Each path is a new rotation, seen through one point. The rows after it are directions, each followed by how far the rotation turns it, in deg/step (0 if it stays put).
Each turn is a multiple of 5 degrees from 10 to 175, or 0.
Each row of a path follows its step; steps can be skipped.
Path 1:
step 0: [ 18  26   6  -5  17 -26   3  41   6 -10  14  32  52 -20  -2 -28  16   7
  29  -7   7  -8   4 -42  34  -9  -5  24  15 -20 -12   1  47 -27   0 -20
   0  11 -29  -2  39  16  12  -3 -47   1   6  37   4  -7  25  48  35  29
  31   4 -15 -20  39 -37  -4  23  18]
step 2: [-56 -17 -18  62  -7   4 -23  27  -4 -31  -5   2  28  27  12 -11  10  16
   1 -17  27  -7  30 -27  38 -13 -13   2 -26   4  -6  18 -32  -3  55  18
   4  -1   5  28 -40  10   2 -46   9 -53   5  11  20 -10 -18 -10  10  14
  15  23 -23  27   6  18 -40  -9  -8]
step 8: [ 11  -3 -21   1 -23  -5 -20  -7  -8  -4  30 -43  -2  38  -5  63 -15 -30
  12 -13  20   5   2 -18 -11   3   4  10  -5  67  -4  11  23 -28   7  16
  15  39  -7  19  23  -2 -28  12 -33  10  26  23   2 -40  -3  42  51  -5
  47   8  -7 -24  16 -24 -28  -2   6]
step 18: [ 21  17  37 -20  18 -32  -7  20 -31   6 -22  22  12  40  13 -10  -5  64
  -9  -3  -8   5  11 -33  48 -23  -7  20 -12 -72 -36 -17  16 -17  28  -9
  15  15  -6   6  12   9   7   6 -36 -23   3  29  14  -6  34  -9 -23 -40
  18   9 -22  18  17 -10  21  -8  -2]
step 25: [-15  24 -57  -9 -11 -18  16 -14   5  16 -34  26  13 -48   4  31  17  -9
 -11   6 -11   0 -20 -58 -35 -15  35  19   4  46   0  -8  -3 -31 -25 -38
  11  33   8  21  24  56  10   6   6 -17  25  21 -11 -10  -8   0  54  14
 -20  17   6  21 -13  -1  -2   5   1]
step 26: [ 35 -21  21 -34 -15  21 -23 -17 -49  11   9   2 -41  27 -11  35   4  20
   6  -8   0 -14 -14   2  -1  35  39  21   1   3   0  16  47 -19  24 -19
  17  30 -52   8  48  12 -21  20 -27  10  15   6  33 -25  48 -28  25  -1
  19  10   0  -6 -24  -1 -10  31  -4]
step 28: [-40 -14 -35 -10 -37  18 -19 -36  16 -47  -9 -24  27  16 -39   5  25 -16
  -2  28 -33  32  -2  13   9  21 -10  14  -2  36 -20 -23 -17 -15  38  -9
  -9 -27   6  30  18   5  -4   8  -1  12 -20   9 -31  -2  39 -18 -14  23
 -10  49 -41  -6  23  37   6   5  30]
step 29: [ 31  -1   6  34 -12   2 -29  -3 -12 -23  29  41  26  11 -30  65  34 -11
   6 -16  -6  38  31 -20 -11 -12  10   4  11   5   8  20   6 -13  10 -39
 -22 -11 -15  22 -32   3   8 -10 -18 -25  -7 -12 -44  39   0  16  10  18
  17   5  25 -44 -55  -4 -44  -6   2]
step 32: [ -5 -11   9   3  -6   4  -8 -40  21 -36 -37   3 -17 -11 -12 -27 -10   8
  24 -41 -37  38 -29  19  53   1 -27  -3 -23 -16 -15  55  40  16   4 -69
   4  -2 -21  -1  16 -34  16 -26  24  15 -26 -19 -17 -13 -14 -15 -10   6
  -1 -20   3  15 -35  10  -8  -5  10]
Speeds:
[  1   8  14   3  -2   8   4  -4   0  -5  -4  -1   3   1  -6  -1   5   3
   5   3   1  -9 -10  -6   3   8  -2 -11   3 -14   5   4   2  -2  -7 -10
  -5   3  -1   6   3   1  -5   4  -5  -1 -10   2   9   5   7   6  -2  -6
   7 -12  -1 -13 -13   3  -2 -10   0] => 125
[  7   3   0 -16  13   9   6   5   7  -8   6  -4  -6  -4 -10  -8  -7  -3
   4   0   8   1   3   5   6  -2   4   1   6   0   1   2  -4  -4   4   0
   3  -3  -7   6   7   4   3  -1  -1   3   0   2  -2   2  -8   2   4   6
  -1 -10   1   6  -5  23   3  11   3] => 65
[ -9  -7   6  -2  -3  -6  -3   1   7   2   0   7   4   7  -6  -5   5  -8
   5  -9 -12  -1   1  -2  -1  -6  -3  -4   6   3   3  -6   5   6   3  13
   5   1   2   6   6  -2   5  -4  -2  -6   2  -9   5   9   5   4  -1  -1
   5  -2   0  -4  -9  -2  21  11  13] => 65
[  4   0  -4   3  -1  -3 -11  -5   8  -4  -2  20 -12 -12   7   0   6  -3
   7   2   4   2  -1  -1  12   1  -1   5   1  -7  -6   2   0  -2  -1   5
   8 -12   7   3  -1  -9  -6   7   7   1   1   3  -1  -4  -2   9  -6 -10
   5   1   0 -11   4   6   1   6  -7] => 20
[ -7   6  -8   3   2  -5   1  -2   8 -12  -3  -5  -3   0   3  11  -9  -1
  11   6  12  -9   1   8  -1  -3   1   5   5  -2   0  -5  12   3 -13  -7
 -10 -13   4  -2  -7   1   3   4   4   2   1   1   2   1   3  -1  10  -2
   0   0  -3   9  -4  -6  14   0   8] => 135
[-18   5   0 -11   3  -1  -2  -6  -3  -1   9   2  -2  10   0   1   4  -4
  -4   7  -9  -2   4   1   3   5  -5   6  -3  -8   2  -9   4  -1 -17   9
  11  -4  -4  -6  -4  -3  -6  -6 -14  -2  -2  -3  -4  -3  -5   3   7  -2
  -8 -12   3   1   6   2  -8  -2  -3] => 110
Path 2:
step 3: [  1  11 -40   0  17 -21  12 -65 -19   2 -13  11  33  -8   1  22  -4  -3
   2 -24 -36 -23 -23 -18 -39  23   0  34 -14 -32 -38  17 -22 -19   4  -1
  73  34  35 -16  -9   5  -7  -1  18 -11 -28  53 -13  29  -3  14 -21 -45
  -6 -21  22  11 -12   9  20 -38  -4]
step 4: [ 39 -14  18   4  19  -4 -21 -46 -42  10  19  13  36   6  16   5  -7  -7
 -39  -7 -17   7 -14  31 -28  34  -7  17 -18  19  -9  13   6  -7  12  12
   2  45 -32  16   5  18 -11  54 -37  -4   9  -8  13 -12 -57 -15 -34  10
 -14 -59  31 -49 -16  24  -5  -8  40]
step 7: [ 41 -21  20  14  -5   4   8 -48 -23 -20 -10  41  12  11  -2  44  25  16
  -2  -4 -17   1 -34  14 -23 -32 -24  59 -16  28  -3  -6 -20 -24 -18 -50
  23  43 -13  26 -29  27   6  24  18  13 -46 -17  13  26 -15 -10 -24  15
  -6 -24  31 -26  17  15  22 -28  30]
step 10: [ 21  -4 -19   3  50  14  11 -38  -5  11  25  28  14  -3 -19  35  18  11
 -39 -32   3 -12  -2   0 -53 -12  20  17 -21  39  -5  14 -42  23 -14  18
  28  40  11  59 -50   5  22  35  37   1 -35  41  11  -1  -2 -17  11 -13
 -13 -25   0  10  -7   2  20 -44 -10]
step 12: [  6 -19   5 -21   2  30 -20 -55 -32  17  27  35   1 -18  32  33 -37  -8
 -20   7 -29  28  -2   2 -28  24 -52  31 -50  11  -1  -2   7 -27  -2 -29
  -5  50 -20 -29 -24  27  28   9 -19  23 -43 -20  13   6  -2 -15 -27  35
 -23  10 -15 -22 -23  19  31  -1  15]
step 14: [ 15  -9   3  15 -15 -49   6 -17 -37   5 -23 -14  16  -4  16  34 -21  37
 -25 -33 -30 -17 -14   3  -9  -4 -17  16 -18  36 -33   3 -22   3   1 -42
  15  36  15  42  11 -14   4  33   0  -2  10  29  10   6 -62 -44 -20 -34
 -30  -7  27 -21  35  32  50   0 -16]
step 22: [ 30   3 -30  13   9  -6 -43 -18 -28   5   2 -20  11 -18 -26  18 -22  10
 -57   8 -42  19  -2 -18 -29   5 -35 -31 -27  14  -5 -11   6 -14   2  -1
  16  54  -4   7 -19  26 -32  53  19  -3 -38  36  21   5 -39 -31 -38  26
   6 -29  33  -3  -4  17  34 -25 -14]
step 30: [ 15   2  36  -4  21  -5 -32 -17 -33 -17  -5   8 -10 -37  19  13 -51  -9
 -28   8 -65  -6   5 -13 -73 -12 -10  25  -8   5  -9  39  26  -3  -5 -14
  19  29  18  27 -16  37  21   2  17  59  -8  -2  33  -6  -1  -4 -34  30
  10 -29  12 -20  15  27  28   1   6]
step 31: [-12 -21 -28   2  20 -12   6 -57 -17  -3  28  15  28   8  47  45 -10 -25
 -24 -22 -14  -8  -7 -55 -51   3  16  28 -22  30  -5  21 -50  16 -15 -20
  -1  18  -5 -28  13  -8 -25  -2   6 -13 -26  46   8  -9  29 -13 -13 -42
 -30   4  -8 -21 -10  49  15  -4  19]
Speeds:
[  4   2 -11  10  -8  -4   2   6   5  13 -12  12  -5  -6   4  -9  -2   4
   5  -7  -1  -3  -5  -4   3  -4   6   1  -4  -4 -17  -3   0  -1   1   6
  -6  -1  -1   2  -5   0  -4   5   3  -9   3  -3   2   1   0  -9  -8 -10
   5 -10  -8  -3 -10  -3   4  -4   6] => 60
[ -4  -2  -4 -12   0   5   6   0 -11   0   5   5   6   6  12  -1  -1  -9
   0   7   0   5   0  14   0   7  -5   6  -8  -5   3  -7   1  -9   4   2
  -2  -2  -3  -7  -3   0   1   3  -9 -14   9  -8  -4  10   3   1   3  -5
   0   1  -2 -12  -5 -11 -10  -2   8] => 90
[  8  -7   6  -8   2   1   1   2   5   3   6  -2  -2   2  -1  15   4  13
  12   2   7   7  -6  -7   9  -5 -10   0   1 -14  -3   0   7   3  -2 -14
  -9   5  -2   4  -4  -1  -3   2  -1  -7   4  -3  10   6   4   2   2  -8
  -2   7  -6  -6   3  11   3   7   1] => 55
[  3   1  -4   5   7  -5   3  -4   6  -6  -7   1 -10  -3   6   2  -4   7
  -1  10   4  -4  -9  -2   2  -1  -3  18  -9   9   1  -4   0  -2   5  -3
   0   2  12  -5  -8  -7  10  -3  -7  13   1  -8  -3   2  -3  -5  13  -6
   0   2   5  -1  -4  -6  11   7  -5] => 155
[  9   6   2  -6   8  -5   0   0   0  13  -3  -6   5   3  -5  -2   2  -5
  -6   0  13  -4 -11  -2  -7   7   5  -4 -10   7   0   0   4  -5   6  10
  -5  -2   0  10  -4  -5  -7   7  -6  -5  -5   7   4  -5   8  12   0  -3
 -10   0   5   0  -3  -2  -1  15  -6] => 65
[ 18   0  -7   5  -9   9  -7   1 -11   7   8   2   1  -7  -3   4  -4  -9
  -2  -3   0   2  -5   8  -5 -15   1   4   8  -1   0  -4  10   1   6  -4
 -10  -5   1   1  -3   6  11  -1  -3   0   0   0   5  -2  -5  -8   1  16
  -4   1   9  -2   2  -3   3   3  -2] => 140
Path 3:
step 4: [-15 -16 -41 -12   5 -34   2  12 -13  76 -24 -15  37  39 -17 -41  10   5
 -31 -12   7 -21  30  18 -28 -18  13  31  41 -21  -3  21 -23 -28  -3   9
  37   8  17  -1 -11   3  17 -48  46   1   0  12 -40  -5  10  -3  14 -32
 -16  -5  13  -2   1 -18 -11 -33   5]
step 6: [  2  42  17  42  -3 -27 -13 -43 -30  23  -5   1 -28   9 -27 -39 -20  -5
 -22 -10  -6  -8   8 -13  24 -39  36  32  63 -13  -1   2  31   0  27 -19
  -2 -21  -4  14  13  -8   5   5  23 -18  14   9 -50   1  -4 -30 -43  22
  23 -46   2  22   1 -10 -21  29  30]
step 7: [ 16   8  28  41 -25  -4  -7  16  17   4   7   0   8  47   2 -58   8 -29
  -4   6  11  21   6  20  49 -10  39   1  27 -29 -36 -30 -32 -48   6  -1
 -13 -37  19  -3  -3 -20  13 -47 -12  -8 -16  30   0   9  -5 -24  33 -14
 -26 -37   5 -10  13   4  17 -27  44]
step 13: [-54 -18  -2  33  -4 -32  23  -3  41  32 -11   3   9 -21  -6  -8  11  18
 -19 -21  24  48  31  -8  28   4  13 -15 -17   2  -9 -13  -1 -28 -13  10
 -31  35 -38  14 -51  34  15   4  -4 -36  -6  -6  14  22  27   8   5  43
  10 -21  53   1   2 -25 -22 -11  45]
step 19: [-52   4  -5  -4 -10 -28  22 -35 -32  30   7  -1 -17  12  -9  -3 -32  37
  -1  57  36 -35  -7  18  -3 -28  36  23  42  -5 -28  37  -6  -9 -43  21
 -17  -2 -15  45 -14  21   0  -7   0 -42   9   3   0 -32   6  22  20 -38
 -15 -10  16 -21   7 -19 -13 -21 -20]
step 20: [ -8 -24  -2  -4  -3  18 -18   4 -43  16 -26   5  42  15  -2   2   3  -9
 -44  -9  42  -9  -6  31 -14 -39 -18 -38  34 -58   0   7 -39 -34  -9 -14
   1  24 -13   4  -8  21  60 -55  13 -12  -2  18 -12   0  -2  12  10 -43
  11  25  -6 -19 -14 -25 -33  17   5]
step 23: [ 33  20  10  37 -17 -17 -21 -18  -2  -5 -25  31  23  29 -26 -42 -12  -2
 -22 -51  24  38  38  22  44 -43  16   0  16 -20 -27 -10   5   0  35  26
 -36  -6  -6 -33  -1 -15  18 -22  -9 -19 -25  22   9  22  53   1 -15  -4
  18  13  -8 -14   9 -21 -20 -10  40]
step 26: [  2  -1 -26  13 -24  -4   2  18 -10  44  25 -36  12  -4 -23 -16 -16 -40
 -45 -15  10  -4   7  37  -2  -1  39  42  32  -1   0 -24 -19  34  26   8
 -62  68  22 -43 -11  -3  12   3  11  28  15  -2  10 -19  22  -4   1 -13
  -1   6  46 -15  17   2   2   6  30]
step 30: [-81   2  40 -12  11  -1 -26  22  18 -12  -1  34   8   1   9 -36   6   9
  -7  27  24  32  -2  23  10  -6  -2 -21  23 -16  -1  -7  10 -21  14 -20
  24  32 -40   2 -41  55 -26 -43  18  12  15  30   1  14 -18  -4   3   6
  37 -12   6  -6 -10 -54  18  15  14]
Speeds:
[ -5  11  -3 -12   5   1   4   3   2  -5  -2  -9  -3  16  -6  -1  -1  -3
   2   9  -1  -5  -9  -4   6   3   4  10   1   2   2  14  -6  -2 -10   1
   9   2  -2  -3  -7   1   2 -13   2   1  -7   9  -1  -2  -4  -9 -14   7
  -4  -4  -7   5   0  -3  -1  -1  -6] => 140
[  3   8  -4   2  -4  10  -1  -2   2  12   1   2   5  -8  -7   1   7  -8
  16   8   5  11   7  -4  -7  -4   2 -10   0   4   4  -1  -8  -2  -5  -4
  -7  10   8   9   4  -4   1  -5   2  -1  -5  -3  -5   0  -4 -11   1   0
   7   0  -8   5  -4  -9   2 -13  -6] => 85
[ -4   1  -5   5  -4   1   4  -1   2  -8   3  -9   7   8  14  -2  -3   4
  -8   3   1   8  -2  -7  -5  -3   6   6   5  -6  10  -8  -4   9  15   1
  -7 -10  14  -3  -3   3  -5   0   1  10 -10  -4   4   1  -2  -8   1   4
   6  -7   4   7  -3 -10   3  -1   4] => 20
[ 11   5  -1  -1  -4  -3   1   5   5   8   9  -2   9  -5  -5   0   6  -8
 -11   3  -1   0  -4 -12  10  -6  -2  -3  -9   4   1   0  10   2   8  -2
   3   4 -10   9  -7   5  -6  -1  -5   8   7  10   7  -1  -5  -8  -3  -1
   0  -6   8  -6   3   1  16   0   3] => 20
[ -6  -8  -6  -8   7  -4  -6  -6  -9   9   6 -10   8  -8   4   0  -1   0
  -6  -4  11   6  -7  -5   3   2  -8   0   9  -5   4   2   5 -10  -1  -4
   6   1  -1   4   4  11   4  -1  -1  -5  -5  -4  -3  -2   2  -3  -3   6
  -4   3  14   5  -8   8  -7 -12  -9] => 45
[  2   6  -6 -15  -3   8  -2  -6  10   4  -1   5  -1  -2  -2  -8  -6   5
 -16   1   4   3   3  12 -14  -1   0  -9   2   3   4   7 -12  -2  -7  -7
  -3  -3  -8   1  -4  -6  -8   6  -2   9  -9   0  -2  -4   2   0   2   2
  -1  -8   3  -2  -3  14   1   8   3] => 65
Path 4:
step 0: [  9  15  25  16  -8   1  -5   6   4 -34 -10 -27  -9 -34 -10  -2  15 -26
  32 -10  13 -18 -19   4  25 -39 -12 -36 -11 -33   0  30  -2 -13 -13  11
  -8  51 -37  39   2   1   9  28 -10  12 -45 -36 -17 -45  26 -20   5 -15
  15 -35 -27 -45   9 -31  13 -15  15]
step 3: [-20  30   0 -10  52 -10 -33  26  31  31 -44 -49  16 -22  16   6 -19  32
  10 -16 -23 -44  10  31  16 -24  17   6  -4 -18 -12  16 -13  16   2 -39
  -9   6 -35 -40  17 -25 -10   7  32 -42  17   4  32 -11 -18  -6  -4 -38
  10  14 -10  -4  18  11   7  10   3]
step 9: [ 23 -59   1  37 -30 -30 -13 -39 -10   6 -25 -19  20 -13 -29  30   8 -15
  21  10 -11 -14  22  -2  21 -35   8  17   7   2 -14 -20 -36 -15  48  28
 -15 -32  34 -24   4 -18  29 -20 -15   7  -1  41 -21  18  13  -9   2 -16
  21 -39  21  25  23 -26   6  -2   2]
step 10: [ 11   4  11  36 -25  -7  15   6  20  51  -4  19  -8  -1 -13  12   8  -4
  -9  42 -27   3 -37   0   9 -15  43  22   2  11 -12 -51  21  -2 -24  35
   6 -10  21 -63  -1  13   0 -11  37 -11 -22  13  15  16 -14 -10  -3 -11
 -19  40 -42 -19 -43 -20 -10 -27  -6]
step 13: [-11   8 -44   3 -15  48   0   4  21   2   5  -7 -38  26  23  14  14  -6
 -14  18  17  21 -25 -20   7  16   0  -5  21  -3 -42  -9  14 -35 -12   8
 -32  46 -24  -1 -10  28   4 -14 -29   3 -16 -13   7  18   2  27  11  60
  39  45  36 -12  -5  -4  28  -9  41]
step 23: [-26  14 -13 -43  24   4 -11 -45  23  39  35  29  26   2  10   1 -24  -3
  18 -31 -22   3  43  40  -5 -18  -8  25 -21 -42  24 -16   7  17 -33 -14
   4 -10  37  28  25   8  -4  10  14  22 -10 -20  14  13  29  10   0 -31
 -35  42  -3  10 -29  28  -2  -7   7]
step 29: [-41  -8  10   9 -35   0   6 -35  25 -29 -26 -41   3 -26   3   1  -8  34
  16 -35   8  39   7  -9   3  10   7  46  41  36  10  10   1 -15 -22  -6
   8 -19 -40  20  26  59  32 -12  -1   0  11 -22   4 -14 -17  -4  -7 -32
   8 -43   2   9   7 -41  -2 -14  20]
step 31: [ -1  30 -51 -59  15  29 -20   9 -24  -5 -44   7 -43 -10  17 -27  26  17
 -36  -4  33 -16  16  -7  -7  23 -28  29 -27  19 -32  14  15 -19 -13  -9
  -8 -33   1  30   7  -8   5  17 -11   9  11  11  43 -24  -1  35   5  -6
  -4  14 -22   7 -28 -17 -14  29  20]
step 32: [ 19 -13  20  -9  22 -11 -28  55 -35  10 -34  18  16 -27  17  -6 -12 -20
  20 -14 -37  19  -5   4  -2   0 -44 -41   2   5   7  27   3   1 -57  -8
   3 -13 -25  23 -15  18  11   9 -29  -4  35 -18  16 -48  -1 -14  42 -29
  17 -11  39 -12  10  19  18   7  -6]
Speeds:
[ -4  -4  -5   6 -14  -8  -1  -2   5  -6 -10  13  -5 -14  -2   6  11  -1
  -3  -2  -4 -10  -6   3  -3   5   3   3   9   0   6   6   7  -3  -6   5
  -2  -8  10  -2  -1   6   6   4  -7   6   6  -2   6   4 -12  -1  -1   4
   5   7   2   1  -4   2   8  10   5] => 20
[ -1  -6  -1  -1  -3   5   1   3  -9   5  10   2   2   2   8  -7   1   4
   6   2  -1  -7  10  -2   7  13  -9 -13  -6   1   5   3  11   4  -5 -15
  -8  -6   3   0   9  -4   0   0  -5  -1   3  -2 -11   4   1  -4  10   1
  -2  10   6   7  -6   2   6   1  11] => 40
[  1  -3  13   1 -13  -2  -2   4  -9   8   1   9  -2  -3  -4   0   1  -5
   2 -13 -10   0 -11  -7  -7  -4  -1  -6  -5   8  -6   4  -3   1   9  -6
  -3   5   9  -2  -2  -5  -6  10   0  -6   2   1   7  -8   5   1   7  -7
   0   0  -2  -5 -16  -7  -7  -7  -1] => 65
[ -6  -4   8   5   5  -4   5   5   0  10  -3  -1   8  -7  11  12  -4   8
   0  -9   5  -5  16   1  -7  -4  -2  13  -5   4  -5  -7  -1  -1  -8   9
  -5  -6  -2  -3   6   0   4  -1   0  -1  -2   0  -2   3  -6   3   6   1
  -6   6 -11   3  -9  -5 -16   6  -2] => 55
[ -2   7   1  -5   5  -6   2   8   1   0  -1  -5  -6   0  12   3   9   6
  -8  -7  -9 -14   5   0   0   8  -6  -2  -2   9   0  -2  -1  -8   2  -5
   8  -5   3   1  -1   0 -12  -5  -7  -3  -2 -11   1 -12  -5   6   5  -5
   4  -7  -3   1  12  -1   8  -5 -13] => 25
[  6  -4  12   8   3  -9   3  -2   0   2   0  -7 -13  -4  -7   8  16   5
   2   9  -4   4 -10  -2   5   2   1  -2  -1   7   3   1   0   4  -8   2
   0  -9 -10  14   1  -4   0  -6  -1   3   7   1  -6   0   1   2   8  -4
 -14  -6   6  -3  -1   9 -10  -2   1] => 145
